Two rows play each game, the first against the second. How much does the first row win by? 15 is about a draw, 30 a big win and 0 a big loss. Wins can go round in a circle: one row can beat a second, the second a third and the third the first. Each row has two weighted sums of its numbers, A and B, taken from their middle values. A row wins by its A times the other's B, less its B times the other's A.
[-43  17  -8  -7 -58   5 -52  13 -40  -7  29  24 -52 -13 -19  13 -61 -10  -7]
[-33 -19  58  -4 -47 -48 -58  60 -58  42 -62 -59 -49  61  51 -36 -37  -8  63]: 6
[44 58 51 23 50 66 50 54 33 59  7 26 30 48 61 59 49 38 50]
[  7  -8  17 -21  48  13  45  39  52   8  -4 -15  26   2   6  15  31  -3   3]: 20
[-56  32 -30   9 -41  19 -53 -42 -46 -38  25  46 -45 -33 -36  28 -46 -19 -32]
[44 66 41 49 44 80 44 45  6 53 28 80 37 47 51 48 -6 26 67]: 13
[ 15 -34 -16   3  51 -22  28   2  13  -1  -4 -15  14 -17   1  -3  45  27  -5]
[-46   0   0 -12 -33   4 -47  17 -44 -15 -29 -17 -31  30  16 -10 -38  13  -7]: 16
[34 44 59 33 55 63 30 58 33 72 39 35 24 50 64 71 54 48 55]
[-65  11 -46 -24 -70  15 -70 -26 -59 -37  42  36 -63 -30 -23  28 -62 -24 -40]: 6
[32 24 17 -9 29 25 16 15 17 23 13 21  2 18  3 -1 14 10 30]
[-81  20 -19 -17 -78   8 -88 -39 -89  -5  58  34 -75 -10 -25   3 -85   4 -17]: 8
[  1  29  14 -39 -39  -7 -47  -9 -26   4 -14  -4 -14   0  -7  -4  -8   8   3]
[-10  17  16  -4 -10  14   6  14 -12  -7 -10   8  -4   5   2  16   2   6  -3]: 14
[  2 -23   4 -16  40  18  29   7  18  21  11 -23  19  -1  -5   0  19   7   2]
[ 27 -18 -10 -28  19  12  35 -25  13  -5 -12 -32  24   9   2   3  31  16  19]: 14
[ 11  -7   0 -39  28  16  19  -5  10  23  18 -10  -7  13  13 -27 -15 -25   2]
[ 18  -1   4 -47  20 -19  20  20  26 -18 -18  21  35  -9 -16 -12  22   7  19]: 25
[-27  17   0  -6 -21  15 -27   8 -20  16  10  16 -32   3   4  20 -24  20  13]
[ 30 -90 -57 102  15 -77  49 -68  26 -93 -42 -61  48 -65 -52 -58  49 104 -72]: 9
[57 73 70 23 44 69 33 35 18 60 20 50 57 70 53 41 43 43 61]
[-24 -43  53  25 -11 -59 -54  43 -38  50 -17 -44 -30  56  54 -65 -36 -18  68]: 27
[ -69   75 -109   20  -90   36  -92 -113  -72 -101  127   47  -67  -85  -97   57  -89  -95 -106]
[32 35 26 14 35 36 20 36 22 20 17 54 19 32 23 25 41 19 28]: 18
[104 -22 -41 -30  88 -28  90 -28  96 -22 -40   4 102 -19 -23  -6  98 -18 -43]
[22 43 42 18 58 56 46 56 28 75 45 63 37 37 56 62 31 17 42]: 14
[-10 -20  36 -32 -54 -26 -58  52 -32  63 -28 -19 -53  47  64 -18 -65 -22  82]
[-53 -12   1 -45 -55  -7 -53   7 -35  18 -23 -13 -33  27  28   8 -33   2   3]: 15
[-31  -2 -13 -27 -32   2 -14   6 -27   3   0  12 -20   1  15  12 -41 -19  -6]
[  9 -57 -31   6  24 -60  27 -35  19 -26 -29 -45  43 -27 -29 -32  50  29 -43]: 16
[ -5 -57  13   9 -33 -70 -25   0   3   8 -17 -58  -5  18   7 -49   9   9  23]
[ 45   9  12 -15  38 -26  35  -7  28   2 -19 -25  56   5 -20 -27  23  14  12]: 12
[ 17 -30  -3 -13  26   0  21  -3  20  -5  -4 -32  16   9  -1 -15  19  10   6]
[-57 -32  53   5 -23 -20 -28  57 -44  29 -34 -30 -16  53  53 -38 -36 -17  11]: 20
[29 44 58  2 16 42 45 73 38 58 53 78 44 66 70 60 36 26 60]
[-39  73 -93  46 -40  94 -30 -81 -57 -80  67  48 -60 -81 -94  49 -56 -95 -93]: 24
[-16   5  -6 -27 -16  14  -2  14 -10  -4 -18  -1   1   3  -6   2 -17 -11 -17]
[ 14 -17 -18 -51  26  24  36 -20  -4 -17  -8 -19  24   3 -20 -43  27  11 -10]: 12
[ 29  35  -5 -20   2  28  32  41  27  19 -14  17  23  15  13  36  23  23  27]
[-60  -9  20 -25 -47  -5 -62  30 -41  10 -25 -17 -73   4  12   4 -37  -7   5]: 15
[  2 -41  -3 -11   8 -24  -7  -1  11  36  10 -27   7  14  16 -27  -7   9  20]
[ 20 -12 -15 -45  29  -6   9 -13   6 -13 -11  -8  36 -12 -17 -25   5  10   9]: 19
[-34 -15   0  -5 -17   5 -33   6 -31   9  15  42  -3  11   8  -3 -24  11  -2]
[-28 -38  38  23  -8 -32  -1  39 -12  38 -17 -56 -33  45  38 -59 -15   3  22]: 19
[ 19 -15  17 -11  23  -8  13   1  38  12  -6 -13  21 -11 -11 -23   1  -1   8]
[ 32  11  -4 -54   3  10  27  19  25  21  19  15  18  20  27  11   1   6  32]: 16
[ 39 -10   0 -31   9 -24  24  -8   1 -36 -30 -32   4 -10  -6   3  40  -9  -4]
[ 26  12   8 -42  27  -7  59  18  44   7  17  22  51  -2   9  -7  43  12  -8]: 22
[55 60 55  4 50 52 45 44 45 42  9 40 33  4 22 48 48 12 29]
[ 58 -43 -42  20  35 -51  45 -48  27 -90 -69 -57  51 -58 -68 -46  56  44 -42]: 12
[ 28 -25 -25 -28  35 -15  34  -7  22  -5  11   0  39  -3 -16 -39  29  19  -2]
[-59 -38  35  -8 -28   2 -54  49 -30  51 -17 -12 -65  20  42 -18 -52   0  43]: 11
[ 15  -9   4 -41  18   9  14   9  54  33  -4   1  33  20   9  11  38  12  18]
[-69   3 -52 -16 -63  28 -67 -37 -67 -40  35  20 -82 -44 -38  23 -62 -21 -45]: 4
[ 23  26  23 -18  24   7  40  24  14  43  11  -7  20   9  10   2   7  10  22]
[ -6  -3  24 -26 -17  13   3  37 -17 -11 -16  -4  -9   4 -18 -30 -21   4  25]: 15
[-39 -19  28 -13 -39 -17 -33  39 -33   9 -39 -22 -31  23   7 -28 -50 -15  15]
[  6  79  71 120  32  69   5  35   7  55  13  85  17  58  72  76  21  66  42]: 16
[-59 -24 -10 -46 -49 -16 -50  28 -54  38  -8 -24 -61  29  41  -3 -51  -8  17]
[ 14 -26   2 -26   7  -5  39  14  17  -2 -16   8  46  12   8 -12   9  -9   3]: 16
[36 37 46 35 44 50 35 50 42 78 36 42 39 69 78 76 53 43 55]
[-11  58 -66 109 -26  59 -30 -41 -35 -48  14  91 -19 -33 -49  60  -8 -37 -31]: 13
[ 20  25  30 -18  25  11  25  37  42  10   0  22  38  24  18   1  13  -4  -1]
[ 17   2  17 -27  18 -30 -10 -21  14   6 -14 -29  -1 -20 -11 -13  22  14   8]: 15
[ 15 -66 -49  22  20 -54  28 -58  11 -41 -19 -76  23 -46 -40 -49  25  46 -44]
[  0 106   0 127   7 113  15  18  17  16 -24  90  10  20  26  95   4   9  -4]: 11
[66 63 81  0 48 33 37 68 69 66 33 29 72 89 78 53 61 41 77]
[ 27 -62 -39 108  40 -97  21 -61  54 -44 -26 -67  34 -67 -73 -77  30  77 -57]: 15
[-19 -19  -9 -40  -9   0 -11 -15   0   4  -5  -1  -2   2   8   4   3  13  11]
[ 15   6  24   1  37 -13  24   1  13  -5  -2 -21  38  13  -2 -23   5  -3 -11]: 18
[-85 -14  25 -18 -72 -16 -99  20 -92  15 -34 -18 -63  55  32  -8 -71  -3  15]
[ 33  -9   0 -27  25  -5  54  35  54   1 -16 -23  21  -1  -4 -11  32   6  11]: 14
[-62  19  11 -15 -59 -10 -85   4 -54  -6   0  16 -58 -16  -2  23 -45  21   5]
[ 27 -39  -3   9  51   0  34  -2  33   4  -3  -2  27 -11   6 -11  32  18   6]: 19
[-12 -28  26   6   3 -40 -14   6  15  10  -4 -22   1   4   1 -32   3   7   4]
[19 16 22 -7 41 31 50 26 35 23 22 32 24  0 15  5 17  5  6]: 15
[-25   2  66  -8 -43 -28 -27  22 -42  35   2  -8 -24  32  34 -26 -31 -13  30]
[ 34 -46 -27   6  31 -46  39 -18  45 -24  -2 -43  27 -25 -26 -31  31  11 -25]: 13
[ -1 -22   7  22  10 -53  30 -15  14  -6  -5 -44  29  -8 -19 -58   1  20 -31]
[ 37  16  16 -14  41   0  11 -26   3  -6  14 -20   9 -31 -12 -12  15   9  -3]: 15
[ 40 -45  -3  41  29 -33  10   0  34   5  -6 -60  11 -10 -23 -64  -3   4  14]
[ 84  10 -14 -33  72  19  90   4  42 -38 -17 -14  49  -1  -7  -7  56 -10 -11]: 22
[ 43  14  18 -30   9 -30   4 -17  23  -4  -5   7  54  17  -2 -14  26  -8   3]
[ 24  -2  -4 -40   6 -21  19 -10  16  11   4   3  14   5  14   2  29   1   2]: 22
[ 14  -9  16 -14  26  -5  20 -30  15  12 -17 -29  11 -21  -8 -39  -8  -9 -14]
[ 19  -5  14 -28  37   5  31  -5  15  11  -3 -15  31   7  11 -10  14   8  13]: 20
[76 90 86 30 34 57 43 48 39 62 22 44 37 60 62 42 12 18 73]
[-20   6 -12 -13 -39  25 -24 -11 -14  10  17  24 -31   3  -1  29 -21  11  15]: 19
[-11  -7  20 -24  -5 -10 -10 -17 -23  -1  -9  -2 -13   4  12 -24 -26   3  22]
[-61 -23 -10 -40 -41   7 -35  -1 -37   0   2  -2 -51  -6   9   9 -40  12   6]: 17
[-87  25  32 -31 -92  -5 -80   2 -87   6  -2   0 -89  23  20  -4 -98   0   9]
[-38 -15  -5  -1 -28 -13 -38  -4 -46 -20 -11  17 -14  -6  -6   4 -46 -18 -16]: 9
[ 34  -9   0 -22  -4 -40  17  27  18  22  32   2   9  -1  -5 -24  12  -5  16]
[ -3  27   5 -23   4  29 -43  -5 -37   3   3  -3 -24 -11 -16  -5 -30  -3   5]: 15
[-54 -13  12 -48 -88 -17 -60  17 -64   4 -34 -15 -67   4   7  -8 -57  -6  13]
[-32  20  11  -3 -27   9 -23  17  -9  -9 -11  -2 -51 -17   4  14 -40  -3  -7]: 10
[  1  -9   8 -23  11 -10  25   8   8  -3   3 -11   9  -4  17   2  15  10  -2]
[-27  -2  24 -19 -23 -24 -31  12 -31  12 -10 -33 -47  36  17 -23 -15   1  10]: 14
[ 10 -19  14 -21 -14 -24  -8 -19 -26 -13 -19 -33   3  30   9 -43  -3  12  25]
[  8 -35   4   0  12 -32  12   4   1   6   5 -28  19   2  -5 -42   3  -4 -10]: 15
[ 42 -57 -46  65  38 -76  19 -53  14 -58 -24 -73  22 -43 -28 -55  35  54 -49]
[-23 -30 -15 -39   8 -29 -10  -5   5  -9 -17 -25  12  16   9  -6  15  11 -13]: 12
[ 14  54  18  20 -10  42   9  12  11  10   5  48  18  13 -18  22  -7  14  31]
[51  5 25 -2 54 14 60 37 52 36  0  8 51 35 38 11 46  6 22]: 16
[ 32 -18 -16  -3  22 -39  32 -17   4 -21   9 -14  27 -15 -25 -47  12  -4 -27]
[ -8  -8  25  -1  33 -10  10  23  16   0   6  27  32  22  12  -4   6 -18 -10]: 15
[ 18  41  28  -5  20  32   5   2   0  25  18  26   8   4  10  22   1 -19  -9]
[  2 -46 -21   3  29 -47  11 -16  33  -7  -6 -33  14 -18 -13 -43  17  20 -17]: 15
[-80   5 -10 -21 -64   4 -83 -11 -74   8  15   6 -91 -10 -10 -13 -86  -3 -11]
[-15  -1  -8 -34 -17  18 -33   4   0  11 -14  11 -17   1  15  24 -15  -5   7]: 12
[ 53 -36 -41  -1  37 -35  37 -27  57 -36 -34 -32  35 -34 -35 -31  46  27 -20]
[-14 -36  18  18  11 -31   8  23  -3   4   0 -29  20  16  12 -34   0  -2  -9]: 15
[ 28  35  33 -33  16  14  24  26  45  27   8   5  34  35  18  17  29  -9   0]
[ -78   44  -69    9  -52   40  -71  -66  -77  -70   88   54  -72  -55  -55   13 -103  -64  -85]: 19
[ 46 -31 -52  23  70 -49  29 -54  51 -60 -54 -61  43 -46 -54 -50  31  25 -68]
[-70  -5  40 -20 -77  -6 -70  50 -62  31 -12 -15 -87  21  26 -23 -98 -12  26]: 14
[ 25   0  -2 -41   6 -12  35   0  20 -10 -21 -19  24 -13 -11  -4  31   4   1]
[-72  48 -65   1 -86  31 -95 -95 -91 -70 108  45 -78 -80 -82  41 -83 -46 -64]: 14
[-26 -49  12   9  -4 -57 -22  22 -15  44   3 -40  -6  26  35 -38 -27 -17  18]
[ 21 -22   4 -14  26  -5  30   3   9  -7  17   1  15 -12 -16 -21  15  -3   6]: 15
[ 57 -61 -65  42  40 -65  34 -68  38 -67 -28 -39  53 -45 -63 -77  45  62 -57]
[20 76 56 23 17 73 34 29 -4 21 11 59 33 49 51 58 26 41 29]: 13
[ 10 -26   5 -14   7 -33 -14  -1  17  16   2 -28   8  11   9 -24  18  23  16]
[ 67  -6 -14 -41  71  -8  99  17  96  15  -5 -15  76  -4 -16 -13  69 -10 -15]: 16
[ 59 -26 -37  11  50 -44  47 -66  59 -52 -55 -44  46 -86 -69 -38  68  65 -50]
[ 35 -43 -51 -27  31 -25  48 -34  19 -33 -21 -32  33 -36 -35 -40  10  12 -19]: 20
[ 28  16  16 -14  21   9   4 -10  -8  -1   8  -1 -12   3   7  11  20   9  23]
[ 45 -49 -64  29  62 -57  49 -59  45 -65 -71 -55  48 -54 -57 -43  50  44 -56]: 15
[-42  47 -13  26 -14  78  -2 -28 -26  -4  23  73 -12  -5  17  73 -26 -24 -25]
[-76  25 -43 -33 -68  45 -68 -42 -36 -30  51  42 -69 -64 -37  36 -84 -30 -49]: 13
[ 20 -22   0 -20  12 -11  30  -6  26 -11  -1  -4  16 -19  -8  -5  45  24  -1]
[21 55 74 37 51 51 47 77 50 72 37 62 40 39 39 40 27 31 44]: 17
[-24  10 -22 -47 -27  19 -33   8 -22  -4   1  13 -45  -6 -17 -13 -46   0   5]
[  14  -62    3   64    6  -55   35    1    3  -14  -18  -89    8  -11  -20 -100  -25   12   -7]: 21
[ 23  19  35 -18  29  10  33  16  32  22   8  25  31   6   8   4  29   5   8]
[-16 -53  71  41 -36 -50 -21  72 -45  70 -14 -51 -27  66  56 -70 -28 -41  87]: 15
[ 11  17   6 -27  21  20  22  19 -11  -9  -3  -3   4  24  29  15  17  14   9]
[ 29  24  28 -10  33  14  20   7  14   7 -12  12  43  40  17  15  43  20  20]: 14
[69 69 52 31 59 57 45 66 28 56 36 45 25 50 61 69 39 30 77]
[ 20   5  11 -15  28   5  15  -7  23   6 -11  23  47  17   6  -3  10  -6   0]: 11
[ -2 -20   0 -23  -2 -14   3  10  10  20   1  -5   8  15   1 -22 -20  -9  20]
[ 7 35 47 21 25 53 25 50 34 85 42 72 35 69 76 75 53 78 76]: 9
[  5 -11  11 -27  11 -17   6  -2  48   8 -13  11  35 -10  -7   3  36  -9 -23]
[ 26 -37 -22   4  30 -37  30 -48  34 -30 -47 -58  38 -19 -15 -40  20  21 -24]: 14
[-24 -54  18   1  -2 -31 -22  33 -30  18  -3 -40  -2  40  43 -36  -7  22  45]
[25 33 39  2 39 19 23 46 38 35 13 22 32 37 50 33 24  7 16]: 21
[-33  26 -12 -48 -59  -1 -50  -9 -43   2  37  48 -28 -10  -7   9 -41  -6 -16]
[-24  -2 -25 -37 -27  14  -5 -16 -38  11  11  15 -42 -10  21  47  -9 -15  -6]: 22
[ 39 -12 -12 -39  -6 -24  23  -3  23  -2 -16 -24  21  -7   0 -23  19  13  12]
[ 22 -36 -14  -8  15 -62   2 -19  17  -2   1 -16  29  -9 -15 -37  23   4 -17]: 12
[  0  -4   5 -50 -24 -10 -13  11 -12   3 -14 -30  -6  22   6  -5 -24 -26   5]
[ 58 -18  -2  -4  82  -3  95  16  90  14 -15 -11  81   6  -9 -23  59  21   3]: 5
[-17  -8  17 -16 -12   0 -10  -8 -16   2 -16   0  10  15  10   7  -1  -8  -7]
[-85   4  14 -42 -75   2 -59  41 -72  22 -14 -10 -89  15  10 -16 -75   7  20]: 14
[ 54 -57 -31  52  40 -64  29 -43  23 -32 -30 -67  26 -45 -45 -65  18  14 -39]
[ 38   1  22 -15  64  -8  54  30  64   9  -7  -3  52  31  32   5  61  10   2]: 18
[ 35  30  39  -3  62  43  31  39  34   7  14  47  52  20   6  13  14 -17  17]
[ 45 -15 -17 -10  23 -38  14 -21  15  -6 -12 -25  13 -12  12 -11  17   6   2]: 26
[-17  -3  12 -20 -12  -2 -27  33  -5  -2 -31 -20 -34  22  18 -13 -16  11  11]
[ 4 11 51  7 52 34 41 45 28 31 21 37 38 32 43 27 13  6 32]: 18
[ 37  16 -12 -15  21  -7   8  23  20  21  17  34  10  23  13  -4  -7   5  34]
[ 18 -33  -8 -28  28 -21  37  24  15 -18  25   7  11  -5   4  11  46  -5  -4]: 23
[ -1  -9  16 -11 -14 -20   0  29   2  20  10 -14 -18   9   3 -17  -4  -1  10]
[-33  28  26 -14 -30   7 -34 -15 -23   4   9  25 -16  -5  10  31  -2  11 -11]: 13
[ 49   9   4 -44  12  10  53  38  42   9 -21 -33   2   5  22 -10  -4 -11  24]
[  7 -91 -66  88  24 -82  41 -48   8 -49 -25 -87  18 -39 -33 -82  26  65 -60]: 14
[ 37 -60 -48  39  43 -52  52 -44  50 -71 -60 -50  40 -55 -45 -51  37  42 -63]
[-63  19 -24 -32 -68   4 -57  -5 -67 -21  23  15 -51  12  -7 -17 -69   3 -30]: 16
[32 44 47 19 24 48 39 59 28 33  3 45 40 59 60 58 28 10 42]
[ 27 -18  -8  -5  29  -9  24 -24  24  17   4 -10  28 -21 -15  -6  35  14  -4]: 16
[ 54 -19 -15 -35  39  -3  47 -20  46   2  -2 -36  24 -14 -14   2  66   0  -8]
[ 37 -19  -6  -8  20 -34  15 -18  23  -2  -7 -17  25  -7   1 -19  22   1 -10]: 15
[-55 -62  37   4 -38 -51 -35  67  -7  51 -19 -14 -27  33  46 -49 -56 -16  46]
[  2 -12  24  -9  26  -8   5   6  27   4  -9  -8  10 -24 -12 -15  10  22  21]: 16
[-30 -26  26 -21   2  -9 -17  39 -20  15  -9 -23 -17  -2  12 -36 -15  -4  17]
[-79  22 -64 -22 -63  30 -66 -60 -83 -56  52  49 -58 -36 -43  35 -51 -13 -50]: 12
[ 29 -28 -24 -26  18 -31  44 -19  19 -19 -25 -33  49 -35 -45 -32   3 -18 -28]
[  6 -15   7 -35 -13   2  21   7   2   9  -4 -14   3  19  17  -1  18   5   9]: 13
[-16  16  -4  -6  22  45  18  13  -6  14  -1  26  -5   5   7  26  15  12  -4]
[ 11   5 -11 -51  -8  -5 -13  -9 -21 -13  17  26   6   2 -10 -25   1  12  11]: 11
[-50  34 -33 -30 -63  20 -65 -23 -47 -40  15  26 -51 -43 -42  30 -46 -27 -37]
[  1   9  29  -9  14  33  16  22   6  -9 -18   4   5  20  35  35   9  -5   0]: 8
[ 28 -37  -9   1  44 -22  43  14  33  -2   9 -16  41 -10 -15 -30  29   1 -26]
[-13 -55   2  32  37 -32  -7  10  -1   9 -17 -53  -4  27  39 -27  -2   3  -2]: 17
[ 17 -43  -4 -10  14 -22   9 -26  10  -5  -3 -26  11  -9 -19 -42  -2 -18  -7]
[-28  91 -34 113 -21  67 -27 -34 -24 -44  25  83 -24 -33 -36  71 -36 -64 -57]: 20
[-23   9   5 -28 -11   7 -16   3  16  18   2  13  -3   0 -11   8  -3   3  -8]
[ 47 -14  -8 -18  40  14  49   4  39   7 -11 -24  12  17  26 -19  13  16  26]: 19
[  7  68  13  45   8  74  14   8 -14  -7  -7  55   1   6  14  80   1  -7   0]
[31 67 42 26 25 59  9 27 28 55 22 61 24 42 46 51  8 27 53]: 16
[ -73   78 -110  114  -57   92  -55 -118  -41 -124   85   84  -56 -112 -118   78  -60 -127 -127]
[ -64   -5   -3  -46 -100  -12  -89   -6  -75    7  -14    1  -78   13   27   24  -71   12   33]: 21
[-17  23 -27 -21 -38   3 -44 -12 -44 -11  19  46 -14 -18  -3  32 -34   8   2]
[ -6 -31   9  -4   3 -27  -3  11 -21   3  20  -2   2  20  29  -7   4   1   7]: 6
[-74  36 -44 -19 -84  11 -85 -61 -85 -48  54  17 -89 -52 -42  22 -91 -33 -52]
[-58  35 -26 -10 -45  31 -46 -12 -31 -27  43  46 -46 -29 -46  10 -55 -34 -59]: 21
[ 27 -16  -4 -20  20   2  44  -1  47 -10 -19 -20  42  16 -11 -29   4  -4  -1]
[ 28  21  27 -10  60   7  27  16  20  10  -3 -11  16   5  22   4   1  -9  18]: 26
[-45  -9 -11  -9 -11  16 -48 -11 -50 -14   5  11 -42   2  -4 -13 -61  -3   0]
[ 24 -60 -36  -9  17 -31  18 -33 -16 -33  -6 -35  32 -11 -14 -35  22  16  -6]: 16
[ 49 -32 -31  -3  16 -57  15 -12  50 -17  -7 -29  48  -4 -19 -37  28  25 -10]
[ 21  -5   6 -15  41  -8  21   9  17 -24 -19  -9  25  -3 -11 -21   6  -3   6]: 10
[-76   9 -20 -23 -71   8 -74  -5 -66 -15   8   9 -78 -12  -8   9 -64  -3 -22]
[ 25  -3   5 -18  39   8  14  11  19  17 -16   1  47  43  34  19  27  -7   5]: 15
[ 66 -12  -2 -15  57  -6  60   7  53  -8 -24 -27  67  17  -4  -6  64  14   3]
[-31  38 -43 -18 -52   6 -47 -21 -44 -21  20   4 -75 -51 -44  43 -38 -39 -35]: 19
[-53 -46  36  -6 -33 -28 -56  38 -26  39 -40 -27 -41  45  59 -30 -61 -18  44]
[ -8 -19  13  -6  13 -37  22  -1  16  -6  -6 -13  -1 -30   4 -10  19  -7 -27]: 24
[ 21   0   7 -25  16   3   9   8  17  11  -9  -1  17  16  26  24  29   2  13]
[ 31 -21  -8 -35  42 -13  57  12  64   3 -17  -9  42 -12  13   6  68  31  11]: 17
[25 52 57 14 49 53 24 60 33 49 26 55 45 48 42 49 27 18 42]
[ 53   8   7  -8  73  -3  72 -29  47 -22 -22 -24  54 -29 -25 -22  76  21 -42]: 10
[  4 -33  -1  -8   4 -32   4 -13  10  -5 -16 -30  13   9  -1 -29   6  -9  -9]
[-27  -5  52 -22 -49 -20 -45  19 -14  46  -4 -21 -24  35  33 -27 -31  -5  29]: 13
[ -4 -52  17  27 -33 -62   4  32  -3  16  16 -42 -13   2  -6 -59  10  -2  -1]
[-77 -36  -1 -11 -58   0 -66  -1 -71  25   3   4 -62  29  23  -9 -79  -5  16]: 20
[ 20 -34 -12  -6  20 -53  18   1  26  -4   2 -23  25 -14 -11 -30  37   6 -19]
[  3 -32  -1 -23  35  25  28  -5  26  13 -15 -36  12  -2 -17 -24  17  -8 -15]: 14
[-32  -4  29 -16  -6   6 -19   1 -29  30  -4 -34 -38   3  18  26   3  -3  10]
[ 29 -24   1 -25  43 -16  18 -25  28 -13 -18 -12  44  -9  -8  -4  46  -2 -12]: 18
[  1   0  24 -28  -3 -16   9  11  15  -1  -6 -18  -5  -3  -3 -35  -6  -8  -6]
[-37 -39  28 -10 -43 -37 -34  39 -35   7  -9 -12 -36  18  28 -30 -54 -24  28]: 13
[-53 -15   8 -13 -49  -3 -39  -2 -36  -4 -22   4 -21   4  -4  -9 -61 -15  -3]
[ -59   72  -51  127  -36   94  -13  -66  -25  -47   40   79  -44  -65  -55   93  -36 -103  -85]: 19
[-45 -44  71   6 -50 -25 -30  58 -46  44 -43 -33 -27  71  54 -44 -35 -18  68]
[ 11 -32 -29 -18  42 -20  -8 -27  25  18   3  -3  33  -3   7  -3  19  -1 -11]: 15
[-47   6  22 -25 -38  -1 -41   1 -40  21 -13   4 -16  12   7  -5 -39   3  11]
[-83   3 -20 -40 -90  15 -73 -14 -73  -4  19  12 -60   2 -15  18 -74  14   8]: 13
[-41 -11   2 -21 -32  -3 -35   4 -22  20   8   6 -33   8  -5 -24 -39   0   4]
[  9   6   7 -27 -28  21   2  12 -27   2  -2  -1 -14   2  -4  -1 -22  -5  14]: 12
[ 62 -17 -13 -23  65 -18  85  -5  88 -36 -61 -21  83  -9 -34 -46  55   4 -32]
[-23  64 -33  43 -13  91 -10 -24 -19 -41  -2  69 -26 -23 -38  53  -1 -33 -43]: 4
[  95  -49 -107   56  101  -57   79 -127   79 -127 -127  -54   97 -120 -121  -61   80  109 -125]
[-18 -33  10  -6   9 -23 -16  -8 -24  20  -2 -41  -3  19  16 -47 -24 -22   3]: 25
[-18  47 -26   7 -28  37 -47 -25 -11  -8   3   9 -53 -57 -55  35 -34  -8 -18]
[32 45 40  2 24 40 35 37 24 19 -7 34 23 26 39 50 35 17 37]: 8
[-24  34 -21   4 -32  35 -22  -1 -19 -22   8  27 -36 -29 -24  39 -32   0   2]
[ 10 -74 -27  54 -24 -78  14 -10  31   0  -6 -70  20  -2  -8 -77 -10  10 -18]: 15
[-35  74 -32  57 -36  76 -11 -46 -19 -35  10  62 -32 -34 -36  79  -8 -40 -46]
[ 38 -12 -18 -25  25 -22  37 -27  37   3  -4 -36  29 -19 -13 -32  29  23 -11]: 25
[ 16  -5  -2 -30  32   2  -2 -26   9 -27 -31 -21  21   6  10  -5  21   2  -9]
[-14  57 -33  -4 -38  37 -30  -5 -11 -19  18  48 -20   3   4  62 -26 -28 -26]: 25
